One vector is turned by the same rotation once a step. Each row is the vector after some number of steps, and that number follows the row.
The counts run from 0 to 372.
[-13.5  12.3 -15.5   1.3  -3.2   5.3  14.6  -8.5  -1.8  -2.7 -11.3  -4.5
  11.7  -4.8   8.5  14.5  -1.3   7.6  14.4  11.4  10.4  18.2 -14.4  13.6
   7.9  10.3  16.0 -10.0   6.0  23.1  -0.9   1.5   1.2   6.4   6.4   0.6
  34.7  25.6   3.7 -16.6  21.2  -2.7  19.5  10.7  10.5  -8.7   0.1  11.4
 -15.6  -6.7  21.3 -12.9   1.9 -17.2 -20.6 -22.8 -19.2   1.9 -16.3   1.8
  22.2  -4.6 -17.4  -7.8  18.1  -7.8   4.9]
337
[ -8.9   5.5   8.3   6.2  15.6  -6.2  13.8 -19.8   4.4  10.2  -5.6  13.1
  -2.5  -1.2  -0.5  15.6   3.5  10.2  14.4   1.4   9.2  14.5 -19.9   5.8
   5.6  14.0  10.8 -11.9  -5.1  20.7   8.8   4.9   9.4  10.8  11.5   8.5
  30.9  18.4   4.6   4.9  14.6   3.1  14.6   3.4  23.0 -13.4  -0.5   0.4
 -28.3  -5.9  11.9  -5.5  13.8 -17.0 -19.4 -16.7 -13.2   3.4 -19.2  -1.8
  24.3  -7.1 -21.7 -19.0  12.9 -14.6  -7.5]
2
[ -3.5   3.4  -7.8  -1.8  -0.1  15.1  13.7 -14.3   4.3  -2.5  -4.8   4.8
  -3.0  17.5   7.1  10.8   6.9   6.0   0.3  -4.1  23.5   1.0  -5.7  16.4
   2.7  10.0  13.0  11.6   3.8  21.5  -0.2  14.6  13.3  20.3  25.7  -2.6
  31.5  12.5  18.0  16.7   0.3  -5.0  16.7  14.8  15.5 -13.0   7.3   9.2
 -19.5  -5.0   8.3 -14.9  -8.2 -14.9 -29.4  13.0  -4.3  18.0 -12.0   3.5
  29.6   4.8  -9.6 -10.1  18.4  -4.6 -15.5]
102
[ -5.5  13.6 -14.3 -11.5  -2.3   6.5  20.8  -5.0   8.0 -16.3  -9.4  -2.8
  22.1   7.5   3.4  15.5   1.2   6.2   0.7  16.4  26.7  15.8  -1.6   4.6
  15.1   2.2  20.4   0.1  -2.9  20.3  -3.4   7.4  -6.4  21.5   0.8 -10.3
  40.3  12.7   1.9   2.3  20.4  -9.4  26.5   4.0  10.6   0.0   4.7   1.2
 -13.7   1.6  15.3  -2.8 -13.8 -13.0 -13.0 -12.5  -0.7   4.8  -8.9   0.5
  23.9 -14.7  -9.5   3.9  28.7  -7.9   1.1]
89
[ -6.2   3.1   0.6  -2.1  18.7   5.7   2.0 -22.0  15.1  15.2  -5.7   9.3
   9.4   3.4   8.0  14.1  -0.1  11.3  19.5  11.9   6.5  10.0 -15.8  14.4
  -5.1  15.9  19.2  -9.5   0.6  21.8   0.4   2.6  16.5  21.7  17.3   3.7
  36.7  12.4  -1.5   5.9  10.5   4.1  11.6   2.2  28.9 -10.6  12.1   6.2
 -20.5  -3.1  16.9  -4.2   3.2 -18.0 -11.1  -3.4 -20.5   3.6 -16.8  -2.7
  16.3   2.9 -16.9 -19.7  25.8  -8.7  -2.4]
153
[ -5.7  13.2 -15.6  -3.3  -8.0   8.8  11.7  -5.2   4.5 -11.6  -7.9  -6.0
  11.9   7.3  10.9  15.9   2.7  13.4  14.2  13.7  31.0  17.3  -6.1   4.4
   9.5  14.5  20.4  -5.4   0.7  21.0  -2.2  -3.0  -4.6  15.7  -0.5 -11.7
  37.1  13.5   2.8   0.2  22.4  -1.7  16.4   6.6  13.0  -7.0  11.7   0.1
 -15.4   4.0  21.6  -3.9 -12.9  -7.5  -7.1 -22.0 -16.1  -1.0 -15.0  -9.7
  16.8 -10.5 -13.2  -4.3  23.3  -9.2   6.4]
316
[-15.4  14.0  -2.8  -8.2  -5.6  21.9  11.7 -14.2   3.6   3.7  -1.7  -0.5
  -4.1   5.5   6.5  17.0   0.6   4.7  11.9  -5.2   6.1  12.8 -14.1  18.9
   5.7  20.0  14.7   4.4  -5.5  28.2   7.8  22.0  15.2  17.6  21.8  -1.0
  41.0   5.6   6.8   0.5   9.7  -1.0   5.1   8.4  31.0  -4.2  10.9  16.9
 -18.8  -2.9   7.2 -15.6  -0.4 -14.6 -11.0  -0.2 -11.9  15.5 -12.8 -14.8
  11.1   7.0  -7.3 -23.6  21.7   0.3  -1.9]
303
[-10.0   7.4  -3.4  -9.0   6.5  11.4   8.0 -17.6   9.8   9.6  -2.4  -5.3
  15.2  18.1   7.8   9.1 -11.8  -3.9   3.9  19.2   8.5  14.1 -13.3   7.5
  16.5  -1.4  31.2 -15.4  -0.1  18.3  -7.8   7.9  10.5  19.4   7.6  -6.7
  34.9   7.3   6.8  14.6   2.8  -8.5  21.6   8.5  15.6 -10.7  -2.5  -4.8
 -20.3   0.2   5.0   1.7  -1.1 -10.0 -10.6  -0.9  -0.6  11.2 -24.3 -10.2
  20.9   7.2 -10.6 -15.7  35.5  -2.6   0.7]
351
[  2.0  15.3 -21.4 -11.6  -3.2  -2.9   8.1  -6.6   8.4 -17.0 -13.9   1.7
  -0.3  -3.7  -0.6   5.1   0.8   8.7   7.7  14.2  18.6  18.5 -12.3   4.7
   5.1  13.3  12.9  -0.2   6.8  29.3   7.7  12.9  -8.0  11.4   6.3  -0.4
  41.0  20.7  11.7  -1.8  23.9  -3.5  22.6   7.7  14.5  -5.5   5.1  16.6
  -9.3  -1.1  23.1  -0.1 -20.5  -7.2 -16.9 -10.6  -7.3  -2.8 -14.4  -4.9
  10.1 -17.6 -20.7  -1.9  19.9  -5.8   7.2]
114
[ -2.9   4.6  -5.0  -8.2   3.9  15.0   4.6 -14.2  16.4  -2.4   1.1   0.5
   9.8  22.9  17.6   8.3   6.7  -0.9   3.3   7.8  15.5  23.8 -16.2  24.8
  13.1   4.0   9.2  13.7  -0.7  27.1  -0.3  10.1   8.4  19.7  16.0  -6.6
  34.3   4.5  11.7  12.3  -0.1  -2.8  26.1   5.1  20.2  -6.7  13.6   8.5
 -22.0  -4.0   5.9  -5.5  -6.9   2.8  -9.1  10.1  -9.4  21.0  -6.5  -3.3
  21.0   1.6 -13.0  -9.6  28.1  -6.6  -7.6]
122
[ -1.8   9.6  -5.9  -6.6 -12.8   8.0   6.3  -7.1   0.7  -8.3 -12.1  -0.2
   2.8   9.8  15.0  16.5  -1.2  12.0   7.5   8.2  17.6  30.6 -14.4  23.8
  17.1  20.4  15.0  -8.5  -4.7  14.4  -3.2   7.8   1.5  11.5   9.5  -2.0
  41.8  18.6  -0.4   3.4  26.8   0.4  12.1  -5.3   9.8  -2.8   3.4   2.6
 -18.6   3.0   5.2  -7.7 -13.2   5.4  -4.5 -20.9 -19.4   9.1 -18.0  -8.0
  16.9  -5.2  -7.5  -7.7  24.7  -2.7   1.2]
318
[-17.1  14.0  -6.5  -1.5  12.3   6.7  14.4  -4.1  -2.9  14.8  -8.4  -2.8
   7.2   6.7  -7.1  16.3   3.7   2.3   3.2   0.0   8.9   8.0 -11.7   0.9
  18.5  10.4   6.1  15.5  -9.7  30.5  -0.4  21.7   7.3  11.1  12.7   7.8
  27.7  14.0  14.7  -5.7   6.9   0.5  25.8  13.6  26.3 -11.3  -2.1  10.7
 -15.1  -8.3  10.4  -6.2   6.3 -18.9 -18.7  -3.6  -6.9  15.8 -17.1  -2.7
  37.3 -12.8 -17.8  -6.4   6.3 -13.1  -6.3]
231
[ -9.4   5.9 -11.2  -7.0   4.0   2.1   7.5 -15.8  10.5   1.7  -8.2   1.2
  -5.1  10.1 -11.2   8.2  11.0  -0.1  -7.0  -0.8  18.1  21.7 -16.1   9.0
  10.8   7.9   3.8   8.5  -0.7  31.4  14.7  24.0   4.6  11.4  16.1   1.7
  36.1   8.0  18.4  18.5  -3.3  -0.3  23.6  18.5  20.1 -17.3   7.2   9.8
 -18.0   5.0   5.9   3.6 -12.4  -7.7 -29.9   5.8  -3.5   8.4 -17.8  -5.6
  15.0   2.9 -14.8  -7.1  22.4  -5.9  -8.7]
98
[ -5.5  18.6  -6.1 -19.3  -0.9   6.4  17.8  -7.7  -3.0 -15.2 -11.3   0.4
  11.6   3.0   8.7  14.7 -13.0   0.9   5.4   3.6   5.8  14.1  -6.0   1.1
  11.0   7.1  27.6  -5.2  -1.8  16.9  -3.1  15.3  -3.2  20.4  12.1  -4.8
  45.7  12.2   7.6 -11.8  27.3 -11.2  18.6  -1.2  22.2   3.6  -6.2   3.4
 -16.4  -3.0  -1.3  -9.0  -9.3  -8.0  -6.2  -9.9  -5.2  12.7  -4.5 -11.1
  17.4 -15.7  -6.0 -15.7  20.5  -0.7  -4.3]
242
[ -8.6  24.4 -11.5  -6.7   0.1  -1.7  10.4  -6.6   0.6  -5.6  -5.5  -9.2
  13.8   9.4   3.0   2.3 -12.1  -9.5   3.0   6.7  11.8  13.1  -5.7   3.9
  13.8   0.3  30.9 -15.8   2.7  28.6  -5.9   9.8   4.4  14.2   1.8  -8.2
  33.6  10.0  22.1  -2.2  12.7 -14.7  30.8  14.5  24.2  -6.4 -13.9  -1.8
 -10.2  -7.4   0.4  -1.5 -15.2  -9.4 -12.0   0.5  -8.8   6.4 -17.4 -23.5
  14.0  -5.0 -16.4 -14.7  25.0   0.3   6.2]
372
[  1.1   8.8 -21.3 -11.8  -0.8  -8.7   9.3  -7.3   5.3  -0.8 -12.5 -10.6
   7.9  -1.3   0.9   5.4  -3.0  11.8   5.6   6.8  21.3  13.9 -10.6  11.0
   7.1  14.0  11.2  -6.4  11.4  27.0   9.0   5.5   3.7   1.2   2.3   2.3
  33.1  21.8  14.4  -0.1  21.3  -3.0  23.0  15.2  18.0 -14.0  12.2   7.3
 -10.9  -6.9  20.2  -0.4 -10.3  -6.8 -15.3 -15.0 -17.5   5.4 -20.0  -9.4
  12.7 -12.9 -16.6  -2.4  10.4 -10.2   0.4]
341
[  1.7   9.0  -1.8  -2.8   5.4  11.5  24.0  -5.4   3.5 -14.1   4.3  14.5
   5.3   5.5   2.5  16.8  -9.8   4.4   5.7  18.2  16.1   3.5  -7.4   0.8
   7.1   5.8  17.4 -10.9   5.5  12.6  -0.6   0.9   2.4  21.2  14.5  -0.3
  39.3  10.9   2.2  -2.3  13.8 -11.0  12.0  14.7  14.7  -5.6  -4.7   6.1
 -13.5  -4.2  24.1 -15.0  -2.5 -20.8 -22.6  -5.9 -13.6  16.5 -22.1   8.8
  22.6  -2.7 -15.8 -11.5  33.4 -13.1 -13.5]
108
[-10.6  14.2  -0.7  -2.1   2.9  -2.3  12.5 -14.1   7.1   1.0  -2.3  -9.9
   4.6  -2.8   4.0  10.5 -10.8   2.9   1.4   9.0  16.1  23.7 -18.3   7.7
  18.5   4.7  20.3 -18.1   2.8  22.8  11.6   3.1  14.4  18.7   8.1  -7.0
  29.0  12.2  10.6   5.5  13.8  -9.4  19.0  10.1  29.1 -10.3   3.5  -4.8
 -20.4  -6.3   3.3  -0.5  -0.8  -7.9  -4.3 -10.6 -13.7  11.9 -17.5 -23.2
   0.8   1.4 -20.7 -19.8  21.7  -6.1  -0.3]
169
[  3.7  12.9  -6.3  -4.4   1.6   9.1  22.5  -2.7   1.3 -14.8  -4.0   3.4
   9.5   8.0   8.3  14.4 -10.3   1.6   2.5  -5.2  19.3  -0.9  12.8  -0.5
   9.1   6.3  19.0  -1.3   3.5  14.0  -3.6   8.5  -0.1  20.8  17.3  -8.7
  39.6   7.4  18.1  -2.5  23.7  -7.9  18.4   8.5  21.6  -3.8  -9.1  -7.5
 -17.4  -9.3   4.9 -17.1 -13.7  -9.2 -14.0   5.2 -14.3  17.7 -18.5  -3.8
  29.2 -15.6  -1.5 -15.7  13.5  -5.5 -19.6]
238
[ -2.8   4.7  -3.3 -14.2  17.2  -2.6  18.8  -3.1   2.6   0.0 -24.3  -5.6
  10.9   3.0  -6.0   9.6  -9.1   8.8  -6.9  15.8  15.2  15.9   0.3  -3.1
  25.0   0.8  19.3   1.6   8.8  12.2   8.6   9.3   1.9  14.1  13.9  -1.3
  37.0  12.9  -0.2  12.0  27.9  -2.6  17.4   4.6  13.3 -13.3  13.7  -0.5
 -16.6   0.0  13.9  -3.6   1.6 -16.7 -11.1  -4.2   0.5  16.9 -22.2  -0.9
  20.3 -17.4 -10.3 -20.8  22.2  -9.9 -15.6]
63
[  6.3  16.6 -18.5 -15.2   3.8   0.8  15.1 -11.9  12.9 -19.6  -4.7   7.0
   3.2  -7.5   4.6  11.3   0.6   7.0   8.2  11.1  19.0  16.0  -8.0   5.2
   2.2  14.3  13.4  -7.1  10.5  24.1   5.3  11.2  -0.8  19.1   3.0  -0.5
  41.1  12.6   8.5  -4.2  25.2  -6.0  22.8   8.7  21.5  -0.4   7.4   7.8
  -6.4  -1.2  21.5  -0.5 -20.1 -13.5 -18.2  -8.8 -22.4   4.2 -19.0  -6.0
   7.3 -15.0 -18.0  -6.8  23.6 -11.9  -4.7]
113
[  3.6  12.8 -12.4  -7.5  -6.4   6.5  17.6  -4.4   3.3 -17.6  -8.6  14.0
   2.4  -4.3   7.6  11.2  -6.4  -0.1   4.8  13.3   9.9  23.4  -9.4  15.4
   9.7  11.3  11.3  -7.3   7.8  15.9  -5.5  15.5  -3.2  11.5  12.1   2.6
  48.2  15.7   5.2 -13.5  24.7  -4.2  16.2   2.0   4.7  -0.8 -12.3  11.5
  -7.2  -5.0  12.5 -13.4  -7.8 -15.8 -18.4  -8.3 -16.8   9.9 -20.6   5.1
  21.8 -11.9 -11.8  -9.8  20.7  -5.3  -2.8]
111
[-11.9  10.3 -17.5  -7.7   4.8  -0.5  13.5 -16.0  11.9   5.8  -3.9  -6.7
   8.9  21.0   5.0  11.4   5.3  -5.7   9.3   9.5   0.0  10.5 -16.0  -6.4
  18.4   8.5  27.3   4.3 -10.9  20.7   5.8   9.6  -5.2  16.7   1.3   0.5
  25.3  -3.2   7.3  -0.7   9.6  -6.0  23.6  10.0  25.5 -15.9  15.2  -8.0
 -17.3   0.5  15.8  -4.3   8.3 -12.4 -19.9  -7.5  -2.6  20.1 -17.6  -6.2
  33.5  -1.4 -15.8 -13.7  25.5  -6.6  -7.8]
48
[-11.6   3.2  -3.1   4.4  -8.2  10.0  16.9 -14.1   6.7   5.4  -7.1  -1.0
   0.7  19.5   9.4   6.2   1.9   0.3   9.7   5.7  21.7   3.7  -5.7  17.6
   5.0   6.4  26.8 -10.2   4.2  12.5  -2.1  -1.1  16.8  21.5  20.8  -3.9
  30.4   7.5  10.2  17.6   4.7  -0.6  11.7  14.5  17.2 -16.7   4.8  -3.0
 -22.9 -10.1  12.5 -12.8  -4.5 -21.5 -28.1   1.6  -2.0  13.2 -21.8  -0.9
  24.8   4.3  -7.3 -17.1  32.3  -1.7  -9.8]
330
[ -3.3   6.8  -1.0   3.3   2.3   6.4  14.6 -13.0   4.4  -2.4 -10.6   0.0
   1.1   0.1  -3.3  16.1   4.3  22.4  12.5   9.7  27.0  10.2 -11.9   7.7
  -3.0  13.0  12.2  -1.0   9.2  23.5   5.1   7.6   6.7  13.0  17.4   3.6
  36.9  23.5  12.3   6.6  16.6   4.0  12.5   5.6  17.5  -3.9  11.2  14.5
 -13.6 -10.1  19.9  -8.6  -3.4 -25.3 -15.1 -13.9 -10.2  -4.9 -12.5  -3.6
   9.7 -11.8 -23.6  -4.5  17.5 -16.8  -1.0]
134
[ -7.5   5.3   1.5   1.1   1.3  19.7  24.5   1.0  -1.8  -0.8   2.3   4.3
   6.4  18.3  -2.6  17.7  -4.7   4.2   6.7  13.7  18.3  -2.1  -3.5   0.8
  11.6  -1.5  19.8   4.8  -1.2  22.4 -11.4   6.2   9.3  26.7  23.3   2.6
  37.1   6.6  11.0   6.0   5.7  -3.6  12.5  12.9  18.5  -7.2   1.7  12.9
 -10.4  -6.6  18.3 -13.4   3.3 -23.5 -22.2   5.2   7.5  11.8 -22.1  -1.9
  23.8   1.7 -12.2  -6.9  22.4  -9.8  -7.2]
104
[  4.4  12.1 -16.0 -16.0  -3.9  -1.8   6.6 -10.8  13.3   0.2  -9.3 -14.1
   6.9  15.9  16.2  -1.0   0.3  10.8   1.9   4.0  21.6  12.9  -5.6  15.7
  15.0  12.6  15.1  -3.0  10.4  22.9   3.9   8.3  11.3  11.4   9.0  -5.9
  27.4  17.5  20.1  14.7  11.4  -4.3  26.4  12.6  23.7 -12.7  23.5   1.7
 -14.0 -12.4  11.7   0.1 -14.5   2.3 -11.9   1.1  -9.6  11.7 -15.2 -19.7
  16.1  -3.1  -7.9  -5.6  18.0  -0.3  -8.6]
345
[-11.5  16.1 -15.4  -4.8  -1.0   1.2   8.0 -14.7  -2.4  -7.1 -17.1  -0.8
  11.1  10.9   0.1   7.1   0.9 -10.5   2.3   9.9   8.0  21.6  -2.8   1.0
  15.3   1.9  34.9  -9.9  -7.2  17.7  -8.0  10.9  -1.9  24.6   7.0  -5.8
  37.1   8.6  10.7   2.5  15.9  -1.4  24.6  -0.3  13.9  -2.1 -12.9  -9.1
 -18.0   1.9  -1.4  -3.9 -10.5  -9.8  -9.4  -2.8   7.2   4.5 -17.1 -14.0
  33.7 -13.2  -9.7 -12.8  23.9   6.1   6.1]
221
[  3.3  14.6 -12.6 -23.7   6.0  -8.2  14.7 -15.3   8.9  -4.5 -13.9   3.9
   5.6  -2.8  -2.1  14.0 -10.1   1.2  -0.7  13.8   2.7  21.4 -23.2  -0.5
  11.0   4.4  22.3  -4.9  -3.4  19.7  14.7  21.0  -3.6  17.0   9.7  -1.1
  44.2  16.3   3.9   3.8  22.0 -11.2  22.3   3.9  18.6  -6.0  -1.4   5.0
 -18.0   3.1   7.9   1.4   1.6  -7.0 -13.2  -5.5   3.3   7.3 -14.0  -6.4
  13.8 -10.9 -18.4 -17.7  23.7  -2.9   1.0]
245
[ -7.3  12.9  -2.7   1.7   1.5   9.0  19.5 -17.8   2.8  -0.7  -2.0   4.1
   9.7   2.4   9.0  17.6  -3.4   6.7  13.2   8.6  11.1   6.5  -9.6   9.1
   6.0  14.3  23.4 -17.7   9.6  10.7   0.9  -0.8  11.7  16.2   3.6   9.2
  33.5  14.5  -0.1  -3.8  16.4  -6.3  13.2  11.7  10.7  -8.1   0.1  -1.9
 -14.2  -5.7  18.1 -15.8   8.3 -16.0 -21.3 -16.7 -18.4   8.3 -23.0   4.9
  16.8   1.0 -13.9 -16.6  31.6 -12.9  -7.1]
335
[-11.5   6.4  -6.2   6.3  -1.5   7.6   8.9  -8.7  -3.2   9.3  -9.2  -7.7
   8.0  25.3   6.5  17.7   7.8  11.9  11.5   2.5  21.1   9.4 -10.3   1.6
  21.6   5.8  15.5   8.2 -14.8  25.1  -1.9  -0.1  -1.5  12.7  12.9  -7.2
  29.5  17.4  11.1   2.0   8.8   5.3  17.7   3.0  18.4 -15.8   3.9   0.1
 -23.0  -8.4  15.4  -9.4   7.2 -11.0 -10.5 -15.1  -1.9  10.1 -13.8   0.0
  43.6  -8.7 -13.4  -2.1   8.0  -8.4   0.2]
29
[  5.1  11.5 -12.4  -9.8  -6.1   1.4  23.8  -4.5  -1.9 -21.1 -11.6  -4.8
   8.8   6.5   3.9  12.5 -14.7   3.9   4.2   4.5  25.9   6.1  -4.9  -5.5
  12.6  -5.2  22.6  -2.0   1.1  15.4   8.3   5.6  -1.8  20.5  13.2 -12.6
  39.7  20.1  16.9   0.3  20.7 -16.3  25.0   6.9  14.8 -12.2  -7.2   1.3
 -21.7  -5.2   6.7  -9.8  -7.0  -6.0 -16.4 -11.0   2.3   3.9 -10.5   1.0
  22.5 -14.3 -16.3 -11.9  18.0  -4.1  -4.6]
240
[  3.7   3.7  -4.0 -10.4  -3.5  -4.9   6.0  -5.4  13.1  -3.9  -4.1  -4.9
   6.2  21.8   2.3   4.0   5.0   6.0   1.1  13.1  19.2  28.1 -21.6  14.5
  15.6  10.7   9.3   2.3  -6.5  29.6   0.2  18.0   6.0  13.2  16.9   1.1
  40.8  15.2   8.6  18.9  11.3  -2.3  20.3   7.0  19.7  -8.4  22.4   9.9
 -10.2  -8.3   9.6   2.9  -9.6  -1.8 -14.7   5.3   7.5   7.4 -17.2 -17.5
   9.7  -5.9 -17.0  -7.5  25.9  -5.5   0.8]
119
[ -9.1   6.6   1.9   6.3   7.4  10.5   8.5 -16.9   6.7  -7.0   1.7  16.9
  -2.6   3.8   1.0   8.1   0.8  -4.6   3.8  11.0  20.1  12.1  -7.5  11.4
   2.6   3.0  20.4 -14.7   8.9  16.1  -2.3   7.6  11.7  19.1  14.1  -1.8
  39.6   5.9   6.2  10.9   5.6  -2.6  11.5  10.2  12.2  -9.2 -11.0  -1.0
 -19.3   6.8  12.4 -13.8 -12.3 -19.6 -24.1   0.1 -17.3   5.6 -26.2  -0.6
  24.3   5.9 -15.7 -15.7  30.8  -8.6  -0.6]
128
[  5.0  13.5  -9.4 -11.6   3.7   2.7  16.8  -9.9   6.4 -18.4  -2.1  14.4
   0.4  -6.5   6.6  10.8   1.3   6.5   4.1  10.7   8.5  20.3 -11.2  11.3
   2.0  15.2  14.1  -8.2   7.2  15.0   1.9  11.1  -2.5  14.2   7.8   7.0
  42.2  14.8   8.2  -7.0  31.1  -4.3  16.8   5.6  18.2   5.5  -2.6   2.7
  -7.7   3.1  16.1  -6.8 -15.8  -7.9 -20.5  -6.6 -25.6   8.5 -23.2  -2.6
  12.2 -10.8 -11.2 -12.2  19.4  -8.8  -5.1]
112
[ -6.5  20.1  -7.5   1.3  -9.7   5.3   3.2  -5.0   6.9 -14.0   5.1  -3.7
   5.5  18.5  11.1   0.6  -1.2  -4.9  14.1  13.5  18.4  20.7  -9.9   9.7
  13.9   5.7  21.1 -10.3  -4.4  31.9  -7.1   8.2   1.7  18.5   6.9 -11.2
  36.1   4.8  20.1  -0.8  10.8  -3.8  19.5   6.9  20.7  -7.1   0.7   4.4
  -6.5  -8.0   9.5  -5.1 -18.3  -8.7  -7.4   3.0  -8.7  12.8 -21.6 -25.8
  17.1  -0.8 -16.7 -14.4  20.0   0.4   9.8]
145
[ -9.8  17.0  -5.4  -1.9  -2.7   5.0  14.1   1.3   7.1  -6.3  -1.7  -8.4
   4.6  12.1  18.0   5.7   3.5  -0.2   5.0   9.9   9.7  25.5 -14.9  23.2
  24.4  10.6   6.5  -4.7   4.6  30.8  -4.0   9.0  -4.9  16.3   5.6  -9.5
  25.6   7.3  15.4  -3.4  22.3  -4.8  24.1   2.4  21.6   1.2   6.4   2.4
  -3.1 -15.9  15.2  -9.3  -9.9  -8.9 -10.4   4.7 -16.5  27.9 -21.5 -18.8
  16.9  -9.4 -22.1 -11.3  17.8  -7.9  -2.9]
141
[ -1.2   9.6  -2.1   7.1   1.6   7.3  17.6 -15.5  -2.6  -6.5  -4.8  13.8
  -6.4  -2.3  -0.9  16.2   6.6  11.8  14.3   0.4  19.1   9.5  -6.7  19.0
  -2.3  18.3  14.6  -9.4   7.3  15.3  -4.4  10.0  13.9  20.0  17.5   5.2
  39.8  13.4   4.3   4.3  20.4   7.6   5.3  -0.9  13.6  -1.3  -0.1   4.2
 -17.6  -4.2   9.8 -18.4 -11.1 -21.0 -20.6  -3.9 -17.9   4.6 -23.1  -5.2
  17.2  -4.9  -8.4 -10.4  23.6  -9.7  -6.2]
132
